Named moves (each a turn or a mirror), then the moves between two rows, first move first; the first pair answered:
move X:
| -10 |  16 |   3 |   9 | -13 |  -8 | -14 | -10 |  13 |  -1 |  22 | |-> | -17 |  22 |  -1 |  10 |  -6 | -12 |  -3 | -10 |  20 |  -1 |  10 |
|  -7 |   8 |  -8 |   5 |  17 |  -9 |  32 |  -2 |   5 |  12 | -10 | |-> |  19 |  -7 |   5 | -13 | -11 |   4 | -11 |  -4 | -22 |   7 |  26 |
|  -5 |   3 |   0 |   1 |  11 |   6 |  16 |  -5 |  -3 |  14 | -13 | |-> |  11 |   0 |   8 |  -6 |  -3 |  12 |  -7 |  -6 | -16 |  10 |   8 |
move P:
|  37 | -32 |   4 |   7 |  25 |  -7 |  17 |  14 |  -6 | -20 |   7 | |-> |  23 |   0 |   4 |  -2 | -18 |  -4 | -32 |   2 | -13 | -10 |  46 |
|  18 | -12 |  -2 |  -3 |   8 |  19 |  -6 |   6 | -15 |  30 | -21 | |-> |  14 |  -4 |  -2 |  -8 |  -6 |  20 | -19 |   0 | -19 |  32 | -11 |
|  19 | -10 |  -8 |  -6 |   5 |  -8 | -16 |  15 | -12 | -13 |   6 | |-> |  20 | -11 |  -6 |  -4 |   7 |  -9 | -13 |  15 | -12 | -14 |   5 |
move C:
| -28 | -15 |  -3 |   0 | -11 |   9 |  -4 |  -9 |  15 | -23 |  -9 | |-> | -37 |  10 |  -7 |   2 |  -8 |  20 |  -9 |  -5 |  -9 |   1 |  -4 |
|  12 | -10 |  -3 |   7 |  10 | -10 |  11 | -15 |   5 |  -2 |  -8 | |-> |   1 |   1 |  -5 |   6 |  12 |  -3 |  12 | -20 |   4 |  14 | -12 |
|  31 | -40 |   2 | -12 | -15 | -20 | -13 | -20 |  39 | -31 |   1 | |-> | -24 |  13 | -14 | -13 | -25 |   5 | -12 | -29 |  40 |  38 | -24 |
move F:
|   4 |   2 | -13 | -14 |   8 |   3 |   1 |  21 |  -3 |  -5 |   8 | |-> |  -6 |   7 | -16 | -19 |  -1 |   9 |  -3 |  19 |   4 |   7 |   1 |
|  -2 |  -6 |   6 |  -1 |  -2 | -12 |   3 |  -7 |  16 | -11 |   8 | |-> |   3 |   2 |   6 |   3 |  -1 | -11 |  -1 |  -3 |  -3 |  -7 |  21 |
| -14 |  35 |   0 |  11 |   4 | -21 |   8 |   2 |  -5 | -12 |   4 | |-> | -24 |  35 |  -3 |   9 |   0 | -21 |   7 |  -1 |   2 |  -2 |  -4 |

Each pair is 2 to 3 moves apart.
|   0 | -15 |   4 | -11 | -23 |   8 | -13 |  -7 |  14 |  13 |  -6 | |-> |   0 |   3 |  -1 |   0 |  10 |  15 |   9 |   9 | -13 |  23 | -17 |	X C P
|  11 | -55 |  11 |  -9 |  26 |  22 |  22 |   0 |  23 |  29 | -47 | |-> |  32 | -35 |  17 |  -5 |  43 |  35 |  11 |  15 | -38 |  31 | -15 |	C C
|   7 |   6 |   5 |   4 |  20 |   1 |  11 |   7 | -20 |  -8 |   6 | |-> |   6 |   0 |   7 |  -7 |   1 |  17 |  -8 |   1 | -22 |  17 |   5 |	F P X
|  16 | -37 |  16 |  11 |  23 |  -4 |  26 |  -1 |  25 | -21 | -24 | |-> | -15 | -24 |   8 |  -2 | -13 |  14 |  -3 | -18 |  43 |  21 | -29 |	X C
|  17 |   5 |  11 | -15 | -23 | -14 | -22 |  -2 |   7 | -30 |  36 | |-> |  10 |  20 |   8 | -13 | -25 | -12 | -23 |   1 |  -3 | -21 |  39 |	C F F
| -27 |   3 | -21 |   8 |  -4 |   3 |   0 |  -1 |  17 |  35 |  -4 | |-> |  20 | -39 |  -4 |   7 |  20 |   4 |   6 |  15 | -10 |   6 |   4 |	X C P
| -15 |  -4 |  -3 |  13 |  -5 | -19 |  12 |  -8 |  34 | -16 | -14 | |-> |   4 |  20 |   6 |  14 |  -8 | -10 | -16 |   5 | -20 | -20 |  28 |	P C C
|   5 |  40 |  -2 |  11 |  -8 | -10 | -15 | -11 | -15 | -17 |  38 | |-> | -18 |  56 | -12 |  13 |  -3 | -11 |  -2 | -15 |  -2 |  -4 |  20 |	X C F
|  43 | -37 |   6 |  -9 |   7 |  -4 |   1 |   8 | -18 | -42 |  19 | |-> |  10 | -43 |   0 | -24 | -33 |   3 | -18 | -17 |  38 | -12 |  -4 |	C X
|  -9 |   7 |  -8 |   5 |  17 |  -9 |  14 |  -9 |  10 |   1 | -11 | |-> |  15 |   6 |   4 |   1 |  11 |  -2 |  -7 |  -3 | -20 |  -8 |  18 |	F X
| -12 |  -6 | -31 |  11 |   4 | -13 |   1 |   5 |  10 |  13 |  -7 | |-> |  -7 |  -8 | -27 |   4 | -11 |  -9 | -23 |   1 |   0 |  13 |  11 |	P X
|  42 | -30 |  18 |  -7 |  11 |  -9 |   1 |   7 |  -3 | -23 |  15 | |-> |  12 |   3 |  11 | -16 | -31 |   7 | -36 | -12 |   2 |  17 |  25 |	P F
|  20 | -33 |   2 |  -6 |  -3 |   6 |  -4 |   5 |   7 | -14 |   6 | |-> |  21 | -28 |   2 |  -5 |  10 |  15 |   0 |  13 | -14 |  -3 |   6 |	F P
|  13 |   0 |   2 |  12 |   8 | -22 |   6 |  14 |   2 | -34 |  33 | |-> |  29 | -21 |  12 |   1 |  12 |   6 |  -4 |  19 | -26 | -10 |  28 |	F P X
|  -2 |  34 |  -1 |   6 |   6 |   7 |  -9 |  15 | -22 |  18 |  17 | |-> |  22 |   2 |   7 |   9 |  15 |  -9 |   1 |  22 | -13 | -25 |  18 |	X C
|  -5 |  -2 |  -4 | -12 | -37 |  -9 | -18 | -11 |  43 | -11 |  11 | |-> | -21 |  15 | -10 |  -7 | -29 | -10 |  -5 | -12 |  46 |  -3 |  -1 |	F C
|  -2 |   8 | -18 |   4 |   6 | -18 |  21 |   0 |  20 |  27 | -33 | |-> |  18 |  30 | -10 |   1 |  -4 | -13 | -12 |  12 | -31 |  17 |  18 |	P C
|  -4 |  23 |  -2 |  -1 | -25 |   4 | -43 | -17 | -15 |  -4 |  34 | |-> | -11 | -11 |  -8 |   9 |  31 |   2 |  31 |  -8 |  16 |   5 | -40 |	P C
|  12 |   5 |   5 |   1 |  -9 |  -6 | -15 |   3 | -18 | -10 |  30 | |-> |  10 |  -3 |   5 |  -1 | -17 | -10 | -16 |   1 |  -4 | -16 |  27 |	C F
|  15 | -12 |  -3 |  13 |  51 |  -4 |  45 |  10 | -14 | -13 | -23 | |-> |  45 | -41 |  14 | -14 |   5 |  13 | -17 |   2 | -29 | -15 |  14 |	C X P
|  14 | -17 |   0 |   5 |  -1 | -13 |  -3 |  -7 |   5 | -39 |  12 | |-> | -19 |   2 |  -8 |   1 | -21 | -10 |  -7 | -21 |  29 |  -7 |  -4 |	P C
| -16 |  21 |  -5 |  18 |  24 | -18 |  27 |  14 |   2 |  -9 | -14 | |-> |  -8 |  11 |  -3 |  10 |  -9 | -28 |   2 |   2 |  21 | -38 |  10 |	P C C
|  17 |  12 |   5 |  14 |  28 |   2 |  20 |  19 | -30 |  -8 |  -2 | |-> | -15 |   7 |  -4 |  12 |  10 |  -1 |  31 |   1 |  22 |  10 | -34 |	C C
|  -5 |  20 |  -7 |   8 |  15 |   3 |  26 |  12 | -12 |   0 | -19 | |-> |  -2 |  31 |  -3 |   2 | -13 |  -1 | -10 |   7 | -19 |  -8 |  15 |	C P
|  19 | -12 |   6 |   3 | -10 | -16 | -16 |   1 |  -8 | -45 |  18 | |-> | -12 |  22 |  -5 |  20 |  23 | -21 |  26 |   5 |  -7 | -27 |  -9 |	X C F
|  15 | -26 |   6 |  -9 |  -7 |  -6 |   3 |   3 |  16 | -19 |   0 | |-> |   6 | -26 |   1 | -10 |  -1 |  -4 |  13 |   1 |  25 |  -4 | -15 |	F P C
|  -1 |  23 |  -6 |   5 |  -4 |  13 | -17 |  -2 | -33 |  21 |  18 | |-> |  22 | -11 |   2 |   6 |  20 |  17 |   0 |   7 | -37 |   8 |   4 |	P X
| -10 | -20 |  -7 |  -7 |  -1 |  12 |   6 |  -8 |  19 |   9 |  -7 | |-> |  -1 | -13 |  -3 |  -1 |  17 |  18 |  16 |   1 |  -8 |  11 |  -4 |	P C P
|   9 | -15 |  13 |  -6 | -13 |  17 | -21 |  -3 |  -6 |  10 |  -5 | |-> |   6 | -12 |   6 |   6 |  13 |  11 |  12 |   2 |   0 |   5 | -28 |	P F X
|   7 | -21 |   8 |  -7 | -17 |  -4 | -14 | -13 |  18 | -16 |   7 | |-> | -25 |  24 |  -5 |   4 |   0 |   7 |   2 | -12 |   3 |  20 | -12 |	X C
| -14 |  42 | -16 |  20 | -10 |   7 |  17 |  -6 |  -8 | -17 |  -6 | |-> |  13 |  -6 |   0 |   5 | -32 |   4 |  -4 |  -9 |   7 | -43 |   3 |	P X C
| -12 |  13 |   4 |  -2 |  -9 |   9 | -12 |  -1 | -11 |  15 |   3 | |-> |   6 | -13 |  12 |  -6 | -14 |   2 | -19 |  -4 |   1 |  -7 |   9 |	X F X
|  26 |  -9 |   9 |  -3 |  -1 | -11 | -26 |  -3 | -20 | -37 |  13 | |-> |  19 |   3 |   8 |  -8 | -14 |   0 | -43 |  -6 | -29 | -14 |  17 |	X C X
| -27 |   8 | -10 |  -4 |  -4 |   2 |  -6 | -17 |  23 |  12 |  -5 | |-> | -18 |  27 | -12 |   1 |  15 |   6 |  -1 |  -3 | -13 |  12 |   7 |	C X
|  29 | -18 |   0 |   3 |   5 |   1 |   4 |  16 | -17 | -31 |   8 | |-> |   3 |  23 |  -9 |   4 | -27 |  -3 | -22 |   5 | -15 | -16 |  27 |	X P
|  11 | -17 |  10 |   7 |  24 |  -5 |  11 |   9 | -15 |  -2 | -15 | |-> | -10 |  -9 |   5 |  -3 | -21 | -13 | -20 | -13 |  19 |   1 |  -3 |	P C C
